Each row is where one point has got to under a steady rotation. How many steps took it there?
The counts run from 0 to 488.
[-32, -8, -11, 25, -16, -5, -18, 37, 10, 9, 8, -26, 17, -6, 15, 3, -33, 5, 1, 0, -4, 7, -1, -1, -3, 0, -30, -12, -5, -17, -3, -8, -32, 8, -30, 1, -3, 17, -3, -7, 3, -1, -4, 36, 7, -20, 20, -6, 2, -12, -12, -12, 4, -2, 45, -14, 27, -9]  324
[25, -9, 8, -6, 17, 11, -3, 6, 6, 1, -2, 0, -2, -1, -8, 6, -2, 20, 4, 21, -41, 20, 7, -16, 6, -20, -29, -26, 9, 9, -24, 4, -14, -6, 0, -9, -7, 24, 16, 3, 1, 14, 27, 3, -25, -13, -16, 16, -12, 11, -20, 27, -13, 13, -42, 18, -17, 6]  442
[35, -16, -8, 1, -11, 6, 31, 2, -12, -5, -22, 20, -18, 4, -13, 12, -8, 8, 8, 2, 19, 8, -12, 8, 2, 7, 6, 37, 17, -12, 0, 7, -8, -8, -2, 7, -14, 16, -9, 11, 5, 39, -22, -2, 1, -20, -9, -13, 22, 16, 15, -1, 7, 8, -5, -28, 46, -15]  246
[13, 16, 20, 22, -6, -4, 6, 25, 7, 28, -2, -10, -10, -20, -8, 5, 0, 30, -28, 30, -27, 26, 2, -5, -3, -31, -4, 0, -14, 5, -21, 0, -12, 0, 21, 21, 1, 5, 9, 6, 23, 10, -4, 26, -10, -26, -5, 10, 17, 1, 4, 28, 5, 19, 19, -17, 3, -17]  397
[-15, -7, 2, 18, -38, -7, -1, 9, 18, -5, 17, 9, 27, -26, 15, 14, -17, 36, -7, 18, -23, 5, 12, 13, 12, 7, -21, -36, 10, -8, 0, 9, 15, -9, -13, 2, 18, -2, -1, -9, 1, -3, 12, 25, -13, -9, 15, 37, -3, 2, 19, 8, 1, 15, -24, -3, -18, 11]  49
[-3, -23, 7, 8, -19, -6, 2, 12, 2, 2, -5, 30, 6, -9, 15, 7, -36, 33, -24, 10, -46, 10, 13, -34, -7, -22, -23, 1, -8, -1, 0, -1, -12, -6, 5, -10, 0, 6, -15, -18, 15, 4, -6, 36, 1, -39, 0, 9, 11, 12, 7, -4, 5, 28, -12, -32, 1, -2]  485
[-11, -31, 3, -4, -21, -4, 8, 9, -4, -31, -17, -8, -2, 9, -17, 28, 9, 33, 1, 11, 8, 2, -6, 13, 15, 24, 13, -2, 5, -15, -18, 30, 14, -4, -6, 12, 5, -5, 10, 6, 10, 17, -15, -25, -32, 1, -16, -9, -7, -2, -17, 7, 1, 17, -40, -4, 35, 34]  291
[19, -19, 0, -18, -14, 0, 19, -3, -12, 0, 12, -6, 7, -14, -26, 2, -28, 19, 1, 23, -12, -16, 10, 4, 5, -5, 4, -17, 4, -24, -17, 3, -1, 18, 19, 26, -26, 31, 7, 8, -6, 9, -3, 4, -25, -14, 30, 18, 14, 9, -8, 19, 16, 11, -39, 13, -10, -1]  297
[16, -28, 9, 11, -1, 13, 28, 9, -18, 14, -15, 7, -2, 10, -1, -4, -23, 13, -8, 10, 19, -11, -8, 11, 15, 25, -2, 9, 14, -18, 5, 24, -12, 3, -28, 2, -26, 22, -20, 28, 5, 26, -13, 4, -17, 3, 12, -3, -3, 8, 13, 27, 13, 0, -18, -33, 25, -27]  248
[23, 37, 28, -4, 18, -3, 28, 10, 9, 43, 5, -1, -16, -25, -5, -13, -15, 14, -3, 33, -8, 24, 13, 27, 14, 0, -5, 1, 10, 11, -13, -12, -9, 8, -5, -6, 1, 15, 8, 19, 5, 20, 7, 28, -6, -6, 9, 27, 5, -5, 11, 27, 1, 9, 26, -3, 3, -26]  400
[-29, -14, -22, 0, -3, -12, 9, -7, 14, -5, 5, -43, -27, -9, -5, -1, -6, -4, 3, -33, -9, 30, -4, -20, 24, -12, -6, -18, -21, -17, 0, 5, 9, 18, 0, -1, -2, -11, 2, -43, -14, 24, -10, 9, -10, -24, -2, -8, 12, 11, -26, -20, -14, -14, 5, 26, 17, 16]  365
[-14, 14, 18, 9, -17, -14, -8, -4, -21, 30, -18, 13, -10, -27, 8, -1, 21, 4, -24, 4, -21, 8, 1, -6, 11, -8, -10, -9, 0, -1, 3, 1, -32, 2, -7, 10, 24, -10, 10, -10, 7, 13, -16, 38, -35, 2, -17, 19, 4, -19, 6, 27, -4, 21, 43, -6, 16, -6]  260
[3, -27, 6, -21, 14, -9, 12, -9, -11, -26, -3, -37, -5, 18, -6, 14, -34, -8, 5, -18, 11, 3, -17, 7, 17, 0, -3, 14, 18, -26, -15, 8, 18, 12, 12, -9, -16, 43, 7, 27, -15, 26, -14, 8, -2, -28, -32, -5, 16, 16, 12, 6, -13, 12, 24, -9, -1, 1]  86
[4, 17, 19, -3, 9, -12, 3, -12, -15, 26, -7, 9, -36, -25, 7, -11, 18, -3, -24, -7, -25, 23, 12, -16, 16, -19, -7, 19, 7, 16, -4, 12, -13, 6, 11, -15, -3, 4, 14, -6, 8, 37, -21, 29, -29, -2, -25, 9, 2, -6, 12, 6, -11, 18, 36, -8, 11, 7]  262
[-8, -15, 5, 20, -14, -7, 5, 12, -19, 12, 8, 23, -7, -21, 1, -11, 2, 3, -25, -17, 15, 11, 1, -32, 8, -8, 8, 6, -24, -10, 7, 0, -26, 4, -6, 24, -19, -15, 4, -15, -1, 24, -38, 19, -22, -3, 33, -9, -10, -12, 13, 1, 18, 19, 10, -5, 38, 12]  115
[-2, 21, 13, -31, 5, 3, 40, -10, 14, 22, -6, 7, -18, -7, -4, -16, -27, 6, -3, 10, -6, 16, 25, 16, 45, 24, -4, 0, -4, 15, 2, -1, -13, 15, -15, -21, -9, 12, 9, -7, 7, 20, 4, -4, -12, -6, 10, 9, 5, -1, -25, -4, -3, 2, -33, 16, 25, 8]  61
[8, -14, 3, -6, 0, -11, 4, 22, 3, -17, -19, 10, -20, 40, -9, 29, -21, -13, 2, -3, 11, 14, -13, -6, -10, 2, -19, 28, -3, -17, -29, 5, -18, 1, 13, 2, -2, 37, -5, 17, 8, 18, -2, -8, 4, -15, -12, -13, 22, 32, -10, -8, 7, 13, -5, -10, 41, 7]  382
[30, 4, 6, 1, -13, 2, 49, -7, -11, 17, 12, 3, -27, -37, 2, -7, -4, 19, 1, 8, 42, 8, 13, 13, 9, 7, 16, 27, 10, 12, 9, -1, 16, 5, -7, -1, -14, -2, -9, 2, -6, 40, -19, 18, 0, -7, 33, 3, 13, 0, 27, -5, 5, -8, 4, -5, 30, -13]  110
[29, 13, 8, -3, 0, -11, 13, 23, 29, 4, 8, -12, -14, -12, -11, 24, -1, 2, 13, 18, -9, 12, 8, 1, -20, 1, -32, 21, 29, 3, -40, -4, -7, -1, 11, 17, 1, 37, 13, 17, 21, 12, 27, 7, 11, -24, 1, -6, 25, 16, -19, -17, -21, 4, -10, -8, 29, 4]  238
[-11, 3, -2, 28, -23, -8, 10, 13, 24, 10, 19, -12, 8, -24, 8, -2, -17, 11, -7, -4, -31, 5, 4, 5, 29, 24, -20, 9, 21, 6, -1, 2, -6, -17, -12, 3, 14, 17, 8, 3, 23, 0, -23, 24, 18, -42, 4, -5, 2, 8, 16, -18, -35, 21, 12, -38, 12, 11]  189
[10, -15, 32, -11, 24, -7, 1, 10, -6, -4, 3, 1, -14, 22, 17, 9, 6, -18, -24, -25, 27, 17, -22, -14, -12, -9, -17, 13, 4, -14, -17, 12, 2, 2, -3, -24, -20, 19, -4, 31, 0, 29, 6, 29, 6, 16, -7, -7, -12, 3, 16, 21, -22, 9, 35, 1, 15, -8]  175
[-25, -9, 12, -22, -2, -13, 22, -12, -2, -12, 27, 8, 13, -25, 25, -15, -20, -2, -7, -33, 28, -1, 7, 18, 19, 16, -10, -18, 1, -14, 21, 1, 25, 2, -30, -19, -5, -5, 9, -2, -11, 15, 7, 29, 11, 3, 14, 3, -7, -18, 5, -10, -22, 11, 10, 14, 1, 2]  272
[47, 15, 8, 10, -4, 19, 5, -17, -40, 10, -9, 11, 23, 5, 5, -11, -2, -17, 22, 2, 24, 9, 4, -10, -20, -12, -32, 12, 5, 11, -23, -18, -7, 8, -7, 0, -24, 28, 20, 9, -18, 26, 2, 22, -17, -5, 7, 7, -10, -25, -10, 21, 1, -3, 38, 7, 7, -3]  167
[-28, -21, -13, -17, 11, 6, 2, 6, -1, -19, 2, -18, -19, -7, 2, -7, 6, 9, 11, -31, 8, 25, -9, -12, 23, 0, 4, -34, -11, -19, 11, 6, 1, 9, -28, -2, 3, -14, 3, -23, -18, 29, -2, 3, -32, 0, -14, 3, -25, -23, -19, 2, -4, -8, -11, 45, 10, 3]  363
[5, 8, 6, 14, -33, 3, 5, -19, -24, -2, -21, 12, 21, -19, 6, 3, 14, 12, 1, 6, 15, 24, 14, -20, -12, -16, -14, -11, -16, 8, -16, 15, 6, 23, 10, 19, 9, -13, 32, -31, -9, 4, 10, 14, -40, -5, 27, 12, -12, -12, -16, 21, 6, 2, -14, 29, 4, 45]  211
[-19, -1, 14, 26, -19, -11, -16, 20, 5, -2, -18, -15, -9, 24, 7, 30, -2, -20, -2, -5, 11, 12, 1, -4, -3, 1, -31, 15, 9, 2, -37, 4, 1, -8, -6, -5, -5, 13, 8, 7, 4, 18, -17, 25, -25, 0, -14, -13, -2, -10, 6, 4, 3, -4, 39, -18, 37, 18]  470
[-8, 12, 17, -20, 7, 2, -8, 10, -25, -22, -6, -22, 8, 6, 4, 31, 14, -10, 23, 2, 16, 5, -19, 10, -25, -2, -15, -8, 12, -16, -11, 10, 2, 17, -12, 1, 9, 35, 19, 21, -14, 22, 19, -3, -26, 7, -15, 14, -2, -27, -19, 17, 0, -1, 31, 34, 8, 28]  80
[-4, -32, 3, -5, 7, 9, 36, -11, -4, 12, 15, -8, -29, -11, 11, -23, -14, 0, -20, -20, 7, 7, 8, -12, 26, -3, -6, 3, -6, 1, 19, -4, 9, 0, -29, -28, -36, -2, -13, -25, -3, 31, -19, 31, 2, -6, 12, -25, -4, -13, 11, -4, -22, -7, 14, -5, 24, -20]  409
[-21, -22, 18, -16, -20, -32, 2, 19, -13, -11, 13, 0, 7, -9, 11, 23, -16, 10, -13, 14, 26, -16, 9, 32, -20, 0, -6, -10, 12, -29, -5, -3, 40, -3, 1, -3, 7, 12, -1, 12, 0, 12, 6, 34, -1, 11, 2, 1, 32, -9, 22, 3, 7, 14, 9, -21, 3, -17]  476
[31, -5, -9, -1, -15, -9, 15, 6, -2, -9, -10, 2, -24, 1, -30, 23, 22, 8, 13, 0, 27, 17, -8, 13, -1, 6, 10, -14, -3, -25, -18, -2, 8, 6, 8, 47, 5, -14, 10, -6, -4, 37, -2, -4, -25, -5, -6, 6, 6, 2, -7, 13, 13, -5, -36, 15, 41, -4]  155
[25, -29, -10, -13, 28, -1, 9, 3, -21, 14, 4, -18, -16, -13, -23, -2, 10, 0, 16, -7, 15, 10, -4, -21, 9, -12, 13, 9, 12, -15, -11, 11, -22, 13, -7, 38, -36, 18, 3, 1, -8, 51, -11, -6, -32, -4, 7, -5, -11, 3, -11, 19, 11, 4, -19, -3, 17, -12]  159
[11, 14, 10, 14, 4, 8, 9, -21, -3, 15, -40, -26, -28, 20, -10, -7, -5, -1, -11, 17, -3, 37, -7, -2, 13, -11, -22, -2, -23, -3, -32, 1, 7, 21, 10, -11, 7, -1, 3, -10, 7, 5, 2, 33, -5, -14, -22, -7, 18, 18, -13, 37, -17, -8, 31, 5, 11, -1]  309
[31, 1, -2, -10, 5, 14, 7, -35, -29, 6, -24, 4, 4, -7, -25, -16, 6, -6, 12, 3, -18, 7, -18, 4, 11, 5, -25, -20, -2, -14, -1, 8, -28, 19, -10, 9, -7, 21, 11, 7, -7, 3, 7, 11, -26, -11, -9, 15, 2, 2, -12, 43, -16, 19, 12, 3, -11, -19]  304
[-7, -5, 1, -10, -13, -5, 5, 13, 9, -35, 17, 17, 32, -10, 9, 14, -12, 22, 17, -11, 1, 25, 2, -8, -13, -8, -15, -17, -6, -24, 4, -4, -1, -4, 16, 13, 23, 3, 16, -12, -4, -1, 16, 16, 15, -34, 5, 10, 2, 4, -14, -34, -11, 34, -22, 21, 1, 24]  139
[-2, 19, 11, -38, 14, 7, 34, -20, 2, -2, 13, -9, -24, -14, 0, -12, -2, -7, -3, -25, 10, 25, -17, 15, 38, 10, 1, -25, -6, -13, 30, 11, 9, 24, -21, -16, 8, 2, 4, 4, -20, 18, 6, 4, -11, -3, 10, 25, -5, 0, -2, 7, -13, 3, -6, 54, -1, -1]  360
[-15, -1, 6, -5, -29, -20, 7, 1, 7, -37, -4, 22, 4, 16, 8, 33, -27, 7, -4, -2, 22, 12, 14, 10, 6, 13, -8, 11, -5, -5, -12, 7, 16, -7, 20, -7, -5, 22, 14, -7, -19, 9, -22, -2, -16, -16, 5, 17, -3, 10, 3, -14, 13, 21, -30, 11, 15, 43]  430
[28, 8, 22, 9, -21, -4, 4, -4, -19, 30, 12, 23, 5, -25, -4, -10, 11, -5, -14, 6, 9, -3, -7, -1, -6, 3, -11, -15, 18, 0, 2, 3, -27, 4, -11, 13, -1, 12, 4, 8, -9, 18, -1, 36, -31, 10, 31, 39, -10, -5, 28, 40, 11, 7, 13, 1, -7, -17]  256
[13, -1, 28, -12, 10, -8, 11, -12, -13, -6, -2, -6, -33, 10, 7, 8, 1, -28, -29, -21, 14, 18, -14, -12, 1, -9, -12, 20, -12, -19, -17, 10, 10, 0, 9, -14, -16, 18, 7, 21, 5, 20, -7, 34, 15, -2, -13, -18, 6, 7, 26, 24, -22, 6, 44, 3, 25, -5]  174
[-43, -14, 7, -7, -21, -20, 2, 13, 12, -17, 15, 8, 11, -11, 17, -6, -7, -2, -18, -42, -8, 6, -9, -13, 17, 15, -19, -13, -20, -34, 14, 11, -20, -1, -23, 0, 16, -12, 1, -19, 11, -9, 3, 24, 11, -19, 17, -11, -6, -5, -15, -17, -21, 25, -1, 13, 16, 19]  276
[49, 2, -4, -12, 15, 11, 42, -32, -16, -3, -13, -13, -22, -20, -20, -14, 8, 18, 15, 6, 8, 30, -7, 18, 9, -3, -5, 6, 7, 5, -3, 1, 23, 9, -4, -2, -7, -5, 12, -4, 1, 32, 16, -4, 5, -21, -25, -7, 24, 0, -9, 18, -25, -2, -3, 18, 8, -12]  449
[-22, -24, 7, -5, -6, -2, 5, 15, 2, -22, 25, 23, 17, -17, 20, 1, -4, 4, -19, -45, 9, 11, 0, -21, 7, 2, -13, -18, -19, -32, 7, 7, 2, -11, -21, 4, -2, -19, 14, -19, -1, 5, 8, 26, 15, -13, 12, -9, -18, -24, -3, -24, -16, 25, -14, 10, 14, 19]  275
[6, 9, 9, -4, -8, 2, 13, 0, -10, 24, 29, 8, -16, -32, 2, -6, -9, -15, -24, -7, -23, -14, 14, -33, 15, -10, -6, 11, -10, 7, 3, 4, -34, 12, -4, -3, -29, 25, 5, -4, -1, 8, -26, 35, -26, -2, 51, 3, -9, -2, 10, 4, 5, -1, 23, 6, 14, 10]  118
